Here is a table of points, one per row:
[  29  -18   49   10  -13  -25  -50  -24   25  -35  -20   -1    6  113  -57  -44 -110  -41  -29   20   10  -30   24  -70    7  -20  -13   47   44   30   94  -68]
[ -9 -10 -71 -52 -28 -47  28  51 -74 -17 -22  45 105  18  19 -77  22 -72 -46 -22  29 -24 -27   1  -2 -18  -2  -5  26 -23 -32 -20]
[-39  14   7 -26  20 -18 -27  43  48  -1   9 -27 -13 -29  15 -47  -5  21   3 -72  -8  32 -53  -9 -19 -54 -10  22  -7 -53  38  -4]
[  3  -5  -2 -19 -12  -6 -20 -34  44  38 -46  16  -5  -1  33  -2  -4 -18   6 -20   5 -33  42 -35  42  30  14 -10  -2 -61  27  36]
[ 15  13   9  10  24  56  24  11  -6 -42  37  24 -23  26  55   5  27 -43 -20  17   2  51  32  36 -71 -23   8  -5 -18  -4  15 -17]
[-14  24 -21 -21 -22  53 -11  64 -16   5  -8  17  12  -4  14 -40 -15   1  -7 -18  36 -35  53   6  39 -20  20  18  -1  20  22  50]
[ 13  40  -2  26  -5 -17 -30  26 -22  -7 -26  -5 -15   9 -25  38  -1  14  47 -43  13  29  15   6   1  46 -10  10 -59   0  13 -15]
[  1 -34  76 -14 -19 -29 -55 -17 -36 -68 -17  58  25 -51 -38  36 -11  48  -6  17  -3   3 -34 -33 -13   2 -43  42 103 -40  11  59]
[-107    1    9    9 -117  -10   31   -8  -12  -23  -37  -75  -43    7   30   42   -8  -19  -13   57   19   17  -36  -24   80  -28   45  -60  -40    9   24  -48]
[-24  51   1   4  -3 -34 -45   7 -18  44 -30  -5  12  35  -6  24 -45  14  15 -24   9   0   4  10 -12 -31  -4  57 -38 -18  -3  -9]
[ 10  -5  -1 -29 -31  49 -47 -34 -21   6   6  35 -22 -25 -23 -30  -4 -14   7  -7 -26  -8  10 -13  -3   4 -10 -68   1 -21 -16 -20]
[ -38   15  -15   -4  -36  -30  -49 -104   37    3   15   18   38   42   16   18   24  -29    8   46   22   37   25   -5  -20   31    3   74   23    1  -53   18]
[ 23  66 -60  74  -1 -23  28 -28  -6  -7 -25 -16  25   2 -57  14  35  13 -67 -14  12 118  -1 -72  -7 -66  17 -63  71  32  22  65]
[   5   43    5  -34  -31   55    1   -9   10  -47  -31 -110  -29   30  -24  -56    1   32  -50  -21  -11  -35  -64   22   -5    7  -25    2   52    9  -41   59]
[ 32  13   9 -22   5  14 -29 -45 -26  51  -2   3 -11 -24  -8   0 -10  -6  10 -15 -43 -17  12 -56 -18  -6  11 -17   3 -48  -6  -8]
[ -2  -3  -3  26  15  11 -19  22   2  -6  33 -26  -4   4 -29  16  18   2  27 -30  10  13  36 -30 -10  21  -2  23 -43 -40   0  -1]
[  -2  -15   32  -58    8  -58   41   40   30    9  -80   51 -117   49   15   -4  -33  -11  -36    1  -43   15   33  -23  -12  -45   -8  -39   -3   -2  -90   29]
[ 38   5   2  49  -6  54 -60 -40  -3  34 -49 -11  -3 -15  -4  -1 -22 -40  31 -39  21   5 -29  29  -5 -18  -9 -27  11 -19 -27 -14]
[-67  18 -47 -46 -22   8  22  49   5  75  24  58 -31  53 -31  13  13  28  30   9 -33  42 -51   9  -5   4  28  64  27  71  14 -28]
[-56  -5  73 -15  30 -64   7  -4 -30 -44  47  53 -38  29 -23  11  31  41   6 -43  91  11 -37 -10  38  13  -8 -36 -34  12  11  62]
[ -5  36  39 -13  25 -27 -19  24 -29  32 -26   5 -42 -67 -61  41  19 -12 -46  51  37  10  41  66  -9  54  52 -11 106 -30 -16 -40]
[-15 -27 -41  19   0 -18 -24  17  43  18 -21  -3  19 -23 -10 -24  22   7   0 -39  19  23 -28 -16  19  24   3   5 -37 -42  11   5]
[ 26  11  -7  30  18 -25 -25  13  20   7  39 -31  23   5  94  31  -5  32 -28 -11 -13 -42 -10  20  50  39  38 -21  18  -6 -33 -40]
[  5 -18  26 -20  27  -5  49 -29  27 -24 -42 -38  41  44 -10 -37  21  13  -7  22 -10  19   2  61 -35  67  20 -18 -10 -17  59 -29]
[-33  14  20  -8  63  32 -99  63  27 -27  -5   5  30 -26 -35 -19  13 -25 -36 123 -13  -9  -8 -30 -25  -9  74 -10 -35  40  13  50]
[   1   17 -100  -25   38 -119    0   14   41  -52   -1  -42  -59  -38  -35   21  -64  -22  -10    6   42  -30  -27   33  -24   35  -14    0   13    1    8   16]
[ 87 -24  20 -18 -14 -21   4  40  -8 -32  21 -17   8  -2  36 -26  26  27  48  -4 -10  12  11 -13  62   7  28  -9 -28  -5 -29 -23]
[-17   1 -22   9 -13 -58  35  13  12 -15   4  24  49 -50  75  14 -33  16 -13  51  -6  11   6 -29  -3  -7 -73 -28   6   5 -13 -34]
[-57  27 -20  -4  68  37 -25 -21 -20 -16 -39 -17   5  22  70   9   5  49  89   0  -3  -7 -43  -4 -64  -8  -6 -15  50  40  25  19]
[-17 -39 -13 -60 -14   7  18 -20  18 -19  45 -16  12 -27 -35 -17   6  36  52  50  -4   7  33 -13 -71  -9 -12 -14 -17  28 -16 -18]
[ 34 -22   0 -24  17  41  46  22  18 -15  15   7  -3 -22  17  58   6 -26  14  -3   1 -16  47 -15  39   7   8  -3  -3  15  13  22]
[-17  -9   3  -2   2  31 -24   3  -8  28 -34  27 -17 -32  23 -11 -19 -23 -25 -40 -25  11  27 -15  11   4 -25  -7 -16   4   9  19]
[ 31 -76 -18 -17  -1  -8  -1  25  -5  32 -10 -11  14  48 -12  52  13  13 -21 -28  13 -23  41 -69 -58   1 -11 -20  10  13 -25  -1]
[-14 -12  49  21   7 -65   8 -28 -27 -73  -5 -20 -32 -48 -12 -12  55 -52 -40 -63 -63 -56 -10  -4 -17 -33  57  26   5  96 -16 -22]
[ 19  19  10 -46  70 -46   8  14 -64  69  55 -62  26  32  12  21  35 -70 -14  38 -45  41 -44  40  65 -22 -86 -29  -4 -10  14  30]
[ 13  -5   8 -16  37  37  45  11 -10 -11  10  -1  25  -4  67  27 -35  41 -28  10 -20  -9 -33  13  21 -49  11 -22  -1 -41  22 -12]
[  3  11 -11  61  10   4   1  48  -8  27 -16  16   1  12 -48   1  10   0  -1 -14 -48 -49  24 -14   0  67 -10 -27 -47  20  38  11]
[-13  -3  -6 -26  20  23 -36  -7   1  10  28  36  -8  21  57 -12   1   1 -17 -22 -41   7  31  10   8  32  -6 -57  -8  20  29 -11]
[-10 -20 -25 -51   9  32  17 -53   4   1  47 -31  -4   6 -25 -11  -6   7   6   2 -18 -12  25  -8 -13  29  15 -48  11  -1  -6 -13]
[ 27  30  40   3   0  -2   2  14 127  15  17 -26 -19   3  -2 -49  22 -72  45  26  13  28 -29  -1  24 -49 -10  12  77  10 -22   7]
[ 11   0  13 -56 -20  19  -5 -38  -7  -2  35  28 -13   5  -7  24 -46  -1  37   4 -11  18  -1  39 -47 -22  27 -85 -17 -13  20  16]
[ 40   8  -6 -18  -6  50  33 -24  -7  -8 -11  14   2 -25  15 -21  -3  39  16 -13  34  -5  66  15  90  19 -19  26   9  41 -17  29]
[  14  -61   -2  -38  -22   25   -7    5   21  -10  -27  -28   20  -16    8   49   11  -10  -13    7   27  -17   44   22 -110  -33   -4   11  -33   45  -25    7]
[ -8 -25 -16  14 -27   3 -12 -22   6  -7  59  11 -37  -9  41 -62 -17  17 -31   9  37  -1  24  49 -83  23  -7 -54 -13  15  21  24]
[ 11  21  -4  -6 -53  57   6   9  11  10  39   8   5  -5 -37  21  55  19 -34 -54 -22  -6 -18   6 -32  12 -29  13 -29  31  11 -30]
[ -3   6  18  49 -47  43  36  57 -39  -8   0   0  10 -23 -37  -6 -42 -41  23  -5 -29  22 -15  31  -5  43 -59  18 -39  12  19  18]
[ 23   3  -4  -5  23  47  29 -10 -15  -7  75  25   7  13  11  10 -43   8  -8   1   8 -24  10  16  53   3  23  -4 -10   8   4   2]
[ 34 -95 -26  -5  34   1 -27  58 -10 -18 -29 -14 -17 -19   1  -7 -16  48 -22 -15  32  87  -4  40  79 -19   3  40  -4  28  13 -54]
[  1  15 -46 -17   7  47  30 -19 -37 -27  15  27   2   6  -8 -35 -15  43  30 -29   5 -13  50 -12  26  -9  23  -5  42   8 -14 -24]
[ 35  -6   3   6   1  31  32  17  -9 -10  58   2  -3  -1  -1   2 -26  38   5   2   3  -7  64  -9  56 -10 -15  10  -4  10 -13   8]
[  6  56 -10 -19 -18  29 -40   1 -26 -50   8 -17  -4 -14  15   4   2 -14  28  -9 -37  14  39 -40  31  39 -18 -20  -7 -31 -43 -44]
[ 14 -46 -45  39 -66 -25  12   9 -32  38  35  11 -48 -26  53   5  28  -4  -2  58  -1  -6 -18   6 -16   0  48  39  35 -45  38  35]
[ 16  21 -13  40  -2 -11  22  29   3  -3  10  -2  21  13 -42  31 -13 -17  17 -60   5  26  -3  11   0   5  68  32 -23 -63  13  16]
[ 16 -59  22  -5   3  19  51 -12 -71  -7 -19  -3   1  26  19 -11  -2 -66  28  19  42   2 -39 -21 -19  33  30  19  -4 -45 -15   1]
[-52  14  19  42  34 -25  41   6  25  14 -12  13 -25 -14   9 -12   0   0  21 -10 -53  -1  16  40  -6  13   0  55  33 -10   5 -11]
[-78 -26  38  66  -4  12  -9   3  -5   9  13 -25  32   2 -86  27 -47  14 -48  26  14 -18   7  31   4 -19  20  10  11 -37 -91 -31]
[ 23  27 -17  46  22 -19  -3 -58 -76  36  43   7 -78  17   4 -52  38   0 -47  62  50 -25  -1 -24  15 -43 -27  56 -59 -35 -20 -29]
[-25  87  46  -7 -33 -15 -15  30  11  34 -16  52  38   0  32 -13  21  16 -16 -43  -6  11 -13  21 -33   8 -23  22   1  30  -2 -48]
[ 27  29   6 -14   8  28  33  -3  -4 -27   3 -12  15   3  70  19 -17 -27  -5  28  42   7  24  17  21 -21  -5  44 -36 -28 -14  21]
There is one direction along which these points spread out most. How far along it is each point below, from 0 to 99? 50 is the average, and the first point above lies past it. One standard deviation of the points above along it is 16.
[ 44   4  18   4 -14 -62   7 -10  -3   5 -51 -27  54   8   4 -23  38  71  22  47   3 -46  32  68  23 -59   8  -5 -36 -17  64 -11] 46
[-13  19  -8 -58  26  27 -25 -30  13  31 -41 -43 -17 -19   1  22   2   8 -31 -48 -47  -5 -34 -25 -12  13   2  94  -8   7  19   4] 62
[ -6 -31  34  25 -25   2  11   0  46  40  19   5  11  -1  -8   8  45 -13  -9 -48  44  -3  25  -1   1  23  -7  -7 -12 -46  28   4] 47
[  43   18   14   24   25   29   12   45   12   16    1   14   17    2   40   25  -12    7    8   49   67  -46 -103  -34    5   48   16  -25  -10   42  -24    8] 45
[ 44   0 -16   1  -2  16   1   9  12   6  67  13  19 -24 -31  -5 -26  -9  13 -10 -47 -20  19 -15   5 -43  11 -19  -4 -15   1 -17] 37
[ 19  -4  -5  13  51  -6  72 -90  34   5 -64  66  14 -38  -1 -15 -21   4 -27  30 -19  34 -82 -15  14  27  24  24 -91  11 -17 -11] 51
[ 56  -6  27  -6 -42 -40 -13 -57 -27  53  12 -35  12 -48 -12   3 -29 -26  60 -22  12   9  19  15 -44  -7  17 -12  -5 100 -11  14] 53
[-87 -38 -17  28  63  20  -2 -39   5  13 -10 -35  16 -32  -2  10  30 -18  -7  -6  61 -15   8 -16 -15 -20 -75 -15  42  22  23 -51] 63
[ 42  35 -36  19 -29 -15 -11  -5  28 -39 -50  59 -45  42 -64  46  82  27  27  57   8 -53 -56  33  10 -25 -41 -12  21 -29  20 -42] 67
[-66  33  -7  -9 -16  -4  31   6 -12  -1 -32   7   8 -35 -37  -3  28 -38  40  -1 -61 -38   7 -37  19   2 -15  24  18  -4  37  46] 62
[ 29 -37  34  33 -34 -37  20  21 -12  14  24 -28  19  11  38   9  -6  63 -24  13 -46  44 -59 -32 -26  55 -36   9  11 -10   1  19] 53
[-45  -8  29  81  36 -23  39  24  49  28 -15 -30  14  26 -21 -57 -15  29  52   8  26 -14   9  -1 -32 -14  10 -10   7  -4 -67  12] 66
[-20 -74 -47  50   3 -13 -68 -39  20 -49   0  30  11  52  -6  34  20 -29  16   2 -61 -16 -25  73  43 -28  -7  -5   8  26 -49  57] 58
